A single turn carries every row of the set below to another of its rows. Some are shown first; where does it send the rows asked next?
k_424: -3.0	20.3	6.1	6.9	-1.5	-20.0	19.2	-7.1	3.7	-0.2	-15.5	-2.5	-1.5	-14.1	5.4	14.8	2.1	-5.9	-11.4	-7.9	22.6	-9.2
k_872: -20.9	10.0	9.0	7.4	-0.9	9.6	3.7	-11.0	10.3	-12.4	-4.8	7.5	-12.1	-6.4	-12.7	-9.7	-3.8	-4.9	-21.9	8.0	2.1	4.1
k_630: -10.2	26.4	1.0	8.1	-3.8	3.6	12.8	-8.2	-10.1	-20.4	-3.7	3.9	-12.0	-3.8	-22.3	-12.7	20.5	3.1	-20.4	5.5	12.7	4.9
k_455: -11.9	17.4	14.1	4.9	3.7	14.4	19.7	-2.7	0.9	7.1	-8.5	24.7	-10.9	-9.3	-6.8	0.3	-2.8	-7.7	-26.6	-9.0	7.1	11.4
k_993: -3.0	3.3	-3.0	-0.1	11.7	-16.1	12.4	-9.7	-13.9	15.7	2.9	8.3	-12.5	4.1	-13.3	16.1	0.2	3.8	-0.7	-21.9	14.6	9.1
k_16: -5.8	14.6	13.8	6.0	-1.3	13.2	18.1	-4.6	0.3	15.1	-8.9	24.1	-11.3	-10.1	-9.9	-9.3	3.6	-13.4	-20.1	-11.1	9.4	12.8
k_750: -12.9	-6.8	12.6	4.6	0.6	1.1	22.8	6.4	-11.7	-2.1	-1.4	16.8	-6.4	-9.3	-15.0	-9.6	7.9	14.3	-10.9	-10.2	12.9	25.6
k_126: -21.8	6.2	-12.4	10.9	10.2	-7.4	15.5	-17.2	-9.5	1.5	-23.1	-3.3	-15.9	-12.4	0.2	-1.7	0.7	14.9	-2.9	-17.5	15.2	2.4
k_375: -7.7	16.4	-1.6	17.4	-0.5	6.1	1.9	-9.1	3.7	9.8	-16.2	11.0	-1.2	-2.9	-8.3	2.9	13.1	-4.3	-21.9	18.6	4.1	-0.4
k_482: 9.6	7.8	6.7	15.9	9.1	-7.2	3.0	2.8	-4.0	-7.2	0.4	0.4	-17.8	-4.3	4.8	10.7	-1.5	-13.1	-10.1	-3.5	27.9	2.0
k_576: 6.6	10.6	-8.7	-0.8	18.1	-22.2	14.1	-15.0	2.5	6.6	-9.4	-2.2	-5.0	-18.3	-12.5	7.0	15.1	8.4	-4.2	-10.3	18.8	2.9
k_795: -1.5	9.2	4.3	21.0	19.5	-5.6	1.4	4.4	-9.4	-4.9	-1.6	0.7	-16.4	-3.4	7.6	12.7	-3.3	-7.4	-7.9	-5.2	27.2	3.7
k_189: -13.5	14.0	-7.9	19.2	0.8	-4.7	13.9	4.3	-9.0	-1.9	0.9	-2.9	-13.6	-19.0	3.6	8.7	7.3	3.5	5.8	-8.8	10.1	-11.4
k_497: -4.3	-8.4	11.4	10.1	-5.1	-1.9	21.0	3.4	-11.3	-1.9	-8.7	19.1	-5.7	-9.9	-16.0	-12.2	15.5	6.2	-13.7	-10.5	11.6	24.3
k_18: 4.9	6.9	-9.6	-5.9	17.2	-22.4	11.9	-10.4	-7.8	7.3	-10.4	-3.9	-3.5	-17.7	-9.8	6.2	13.1	3.9	-1.1	-12.5	15.4	6.1
k_940: -3.5	13.5	5.8	6.3	4.0	-27.2	17.4	-5.6	-0.9	1.2	-18.6	-4.7	2.4	-14.3	0.9	14.9	7.3	-0.4	-9.8	-3.3	15.2	-10.3
k_861: -9.3	19.7	-2.1	5.2	-1.7	10.3	8.5	-8.9	-11.3	-13.7	-9.3	1.3	-11.6	-1.8	-19.6	-10.8	17.1	6.1	-18.5	17.7	14.3	4.3
k_11: -6.3	16.3	-15.5	19.2	-6.5	-4.7	14.3	3.0	-4.2	-2.9	-1.2	0.2	-11.8	-17.2	-5.2	6.9	10.2	-1.4	7.6	-11.8	15.8	-9.3
k_85: 1.3	9.7	7.4	11.6	-1.9	-20.9	20.9	0.1	0.8	-2.0	-8.3	0.3	-2.3	-18.6	1.2	17.7	10.0	-1.3	-11.4	-7.4	24.7	-9.3
k_654: -3.6	-4.7	-6.1	-0.3	9.8	-11.8	8.6	-16.7	-7.3	21.2	-5.0	9.0	-13.9	3.9	-14.6	12.2	4.8	10.0	-5.3	-19.7	19.5	0.1
k_986: 2.2	8.8	-14.3	0.5	9.6	-14.2	16.0	-13.3	1.7	10.5	-12.1	2.3	-4.6	-24.5	-8.8	7.1	14.5	4.0	-3.8	-18.5	20.6	-0.3
k_182: -2.9	3.1	-3.4	0.9	16.6	-17.1	11.0	-10.5	-10.1	14.9	5.0	11.0	-11.6	4.1	-19.5	13.4	7.3	8.8	-2.8	-21.4	18.0	3.3
k_655: -14.3	10.5	15.0	1.4	0.8	4.2	0.1	-0.9	7.1	-7.0	1.7	7.5	-10.7	-2.7	-12.7	-15.1	-3.2	-1.9	-25.8	11.5	6.2	2.5
k_349: -5.0	17.0	5.8	16.4	3.3	15.7	9.2	-11.0	-10.6	-3.7	-11.5	10.8	7.2	4.3	-12.7	-20.0	16.4	15.3	-14.7	-13.3	13.6	14.1
k_370: -14.2	6.4	22.4	10.0	8.8	13.2	3.4	-12.5	5.9	0.5	1.5	8.5	3.3	4.8	-10.8	-21.0	4.5	3.7	-5.1	-9.6	7.8	8.2
k_248: -14.9	12.2	10.1	11.1	-6.7	0.2	-2.1	-3.1	6.5	-12.6	5.0	4.4	-13.9	-6.4	-14.4	-16.9	-0.3	-2.2	-22.6	7.1	7.5	7.2
k_839: -7.7	26.6	-2.0	11.3	-10.9	6.6	12.9	-6.4	-10.7	-13.8	-5.1	3.7	-11.3	-6.3	-19.9	-16.0	16.1	10.8	-20.9	3.5	12.6	8.2
k_636: -9.3	19.2	0.2	12.0	-1.6	17.1	16.3	-6.4	-14.4	-1.3	-4.7	8.4	9.3	-0.5	-13.4	-16.6	20.7	14.4	-9.1	-8.2	13.9	14.5
k_598: 0.4	-6.6	16.0	-3.4	12.9	-4.1	8.3	-12.9	-13.3	5.8	-16.7	1.8	-18.3	6.9	4.3	-2.1	-1.1	6.6	-13.3	-12.5	21.7	-5.1
k_255: -18.1	11.3	13.8	11.1	4.5	-22.2	18.2	-8.4	-6.3	10.3	1.2	9.3	-7.4	5.8	-5.8	18.4	-0.3	-3.4	-13.1	-16.9	25.4	-4.7
k_87: -0.4	0.2	10.8	0.2	20.2	-0.2	9.0	-9.1	-18.7	5.7	-15.0	0.7	-22.3	4.0	4.3	3.8	-0.6	14.6	-10.0	-9.3	16.1	-6.3
k_181: -4.1	15.2	11.6	8.4	2.9	-25.3	21.9	-11.4	3.7	2.1	-10.5	-3.2	-0.5	-15.2	1.3	15.0	9.8	1.4	-13.8	-4.7	17.9	-10.7
k_945: -4.8	-0.8	-7.8	-5.1	13.3	-16.5	5.8	-8.7	-13.4	13.4	-1.3	6.1	-11.5	4.0	-14.2	7.5	3.9	6.3	1.3	-22.3	24.6	7.0
k_492: -12.0	5.7	3.7	9.6	-4.5	-7.4	9.6	4.3	-7.9	9.2	-15.3	6.6	-4.2	-6.6	-21.1	-20.5	21.0	2.2	-6.1	15.1	25.0	8.7
k_72: -15.3	3.6	-1.6	9.1	2.5	-5.1	5.8	2.3	-8.9	7.8	-9.6	1.8	1.6	-6.8	-17.0	-15.5	22.1	10.0	-3.5	17.2	22.4	12.9
k_51: -8.1	22.0	-6.0	11.0	-6.6	3.3	8.4	-2.9	-8.9	-17.1	-2.5	3.9	-8.3	-5.6	-18.6	-9.0	15.8	3.6	-25.0	12.3	13.2	11.9
k_960: -20.1	1.3	-12.2	8.7	1.9	-7.0	15.8	-17.8	-9.1	4.4	-24.4	1.3	-10.7	-5.5	-5.6	-5.3	5.3	13.4	-0.4	-24.1	16.8	-3.4
k_354: -10.3	3.9	14.2	8.4	3.8	-19.6	13.0	-4.1	-7.0	12.1	-3.6	6.7	-12.3	6.6	-5.1	16.9	-2.4	-2.1	-13.4	-9.5	35.9	-4.5
k_227: 8.5	8.0	-13.7	-1.5	9.7	-18.4	8.7	-11.4	-0.3	5.2	-15.3	-3.9	-2.0	-15.4	-6.9	7.7	14.3	8.2	0.0	-10.0	14.0	-3.4
k_828: -11.2	5.9	13.6	6.2	-2.8	-18.3	16.5	-3.7	-10.7	6.4	0.6	8.4	-11.0	7.8	-0.8	19.5	-5.7	-2.0	-10.4	-19.4	23.3	-3.2
k_90: -6.7	17.7	5.7	16.1	3.4	14.8	13.2	-16.3	-11.9	-8.4	-6.6	7.2	7.1	4.1	-13.7	-15.1	23.7	9.8	-9.9	-11.3	12.0	14.7
k_269: -15.3	15.8	11.5	9.5	2.3	-21.0	18.1	-4.6	-7.0	11.9	-6.3	6.5	-6.6	5.6	-4.2	20.6	-7.4	-4.8	-8.8	-13.3	21.8	-5.5
k_824: -8.7	9.5	4.2	15.8	6.1	16.5	12.3	-5.0	-15.5	-11.7	-6.0	7.6	6.7	3.6	-14.2	-13.1	18.9	11.3	-6.5	-3.8	19.4	19.3
k_463: -11.4	4.8	21.1	10.8	6.1	11.7	-4.0	-5.1	3.4	2.0	2.4	11.0	3.1	3.0	-7.4	-22.8	2.7	3.3	-13.2	-8.4	7.7	6.4
k_442: -5.1	8.6	1.7	21.6	-9.1	1.7	3.3	-9.1	6.7	12.3	-17.2	15.2	-6.2	0.8	-13.8	-2.2	10.1	-7.2	-18.5	14.3	3.9	3.7
k_179: -15.9	10.5	15.1	8.6	0.0	-0.5	1.5	-6.8	10.6	-16.4	2.7	6.1	-14.2	-0.9	-18.7	-14.0	-0.7	-1.6	-18.4	7.0	5.8	3.8
k_884: -16.0	2.6	16.8	10.5	6.4	13.8	5.4	-8.2	5.0	2.9	-4.1	12.6	8.1	4.2	-7.8	-19.0	-1.5	8.7	-13.2	-10.5	6.8	12.6
k_162: -18.6	4.1	20.1	8.8	6.0	20.1	9.7	-2.6	1.6	-3.4	2.8	13.5	3.5	-2.5	-7.8	-15.7	1.8	1.4	-6.2	-11.8	7.2	8.8

k_18 turns into -> k_349
k_655 turns into -> k_424
Now find these:
k_11 turns into -> k_72
k_162 turns into -> k_354
k_90 turns into -> k_182
k_126 turns into -> k_497

